In the data rows, 128 means zero.
Here are some points, one per row:
[123 121 128 118 115 122 126 106 113 106 116 103 117  92 120  92  53 148
  55 153 165 184 179 186]
[ 54 122 129 186  62 163 174 135 135 132 123 110 118  94 118  92  53 128
 127 122 128 122 140 125]
[122 121  57 118 113 120 127 112 113 105 120 109 125 116 139 159 171 176
 160 148 141 147 151 132]
[122 121 129 114 114 122 127 112 113 113 132 125 148 157 159 219 165 158
 147 133 128 135 146 125]
[122 121  57 134 152 141 166 159 154 159 139 130 126 109 119  96 128 126
 130 124 125 122 141 125]
[173 151  57 136 121 122 128 115 112 108 115 103 116  92 118  92 128 126
 126 124 128 122  64 125]
[120 121 128 115 115 124 130 125 128 132 164 169 180 214 161 216 139  53
 132 124  47 127 141  50]
[122 121 128 113  62 124  56 119 126 127 166 173 194 236 177 255 145 141
 134 124 132 122 143 128]
[121 121 129 125 152 149 183 192 189 204  51 166 146 140 126 106 128 127
 124 122 119 118 140 124]
[121 121 128  56 113 124 127 118 112 108 117 103 115  92 120  93 137 154
 174 165 178 203 187 198]
[123 121 129 113 114 121 128 113 111 105 116 104  52  91 118  93 136 149
 169 161 170 192  64 193]
[124 127 143 255 255 149 142 116 115 113 116 104 117  91 119  91 128 124
 135  47 118 112 142  50]
[122 122 129 195 255 163 170 129 129 124 119 108 113  93 120  91 128  53
 133 124 118  50 139 124]
[ 54 174 221  56 120 124  56 111 112 106 116 103 115  92 118  93 128 126
 130 123 124  50 145 124]
[121 122 129 118 113 121 127 116 113 108  51 107 121 107 133 142 169 175
  55 150 141 152 157 136]
[142 144 173 181 161 126  56 113 112 109 118 103 114  91 118  92 129 127
 132 123 123 117  64 125]
[123 121  57 123 117 119 134 140 142 148 173 179 176 198 145 166 131 131
 123 122 121 124  64 126]
[121 121 129 118 123 128  56 179 181 199 196 204 179 198 137 142 129 124
 133 122 119 126 140 123]
[122 121 128 115 113 117 127 110 111 105 117 105 120 100 129 125 166 179
 170 157 150 155  64 141]
[121 122 130 181  62 165 178 146 142 141 126 113 121  97 119  92 128  53
 128 123 126 116 141 123]
[121 121 129 112 114 121 130 135 135 141 175 184 188 227 161 210 135 128
 134 122 120 120 143 123]
[124 127 141  56 231 137 137 110 114 111 117 103 115  91 119  92 128 126
 125 124 119 121  64 125]
[120 121 128 126  62 139 163 169 167 174 157 155 142 135  47 106  53 123
 131 122 122 124 142 124]
[221 140 159 120 113 121 126 110 112 106 116 103  52  92 119  91 128 124
 132 122 121 125 142 125]
[122 121 128 116 114  47 129 126 126 133 155 158 168 190 151 187 136 130
 134 125 121 123 141 123]
[244 164 203 121 114 122 127 113 111 109 117 103  52  91 119  92 128 120
  55 123 125 120 142 125]
These points spread out most along one direction. How many in every 100 of the points above lie lower along it than each point below? Round to a whole number. More than half of the points above lie lower than the first one.
[121 121 128  56 113 124 127 118 112 108 117 103 115  92 120  93 137 154
 174 165 178 203 187 198] 62
[142 144 173 181 161 126  56 113 112 109 118 103 114  91 118  92 129 127
 132 123 123 117  64 125] 73
[121 122 130 181  62 165 178 146 142 141 126 113 121  97 119  92 128  53
 128 123 126 116 141 123] 50
[122 122 129 195 255 163 170 129 129 124 119 108 113  93 120  91 128  53
 133 124 118  50 139 124] 81
[120 121 128 115 115 124 130 125 128 132 164 169 180 214 161 216 139  53
 132 124  47 127 141  50] 8
[124 127 143 255 255 149 142 116 115 113 116 104 117  91 119  91 128 124
 135  47 118 112 142  50] 88
[122 121 128 113  62 124  56 119 126 127 166 173 194 236 177 255 145 141
 134 124 132 122 143 128] 0
[ 54 122 129 186  62 163 174 135 135 132 123 110 118  94 118  92  53 128
 127 122 128 122 140 125] 54
[122 121  57 134 152 141 166 159 154 159 139 130 126 109 119  96 128 126
 130 124 125 122 141 125] 38
[123 121 128 118 115 122 126 106 113 106 116 103 117  92 120  92  53 148
  55 153 165 184 179 186] 69
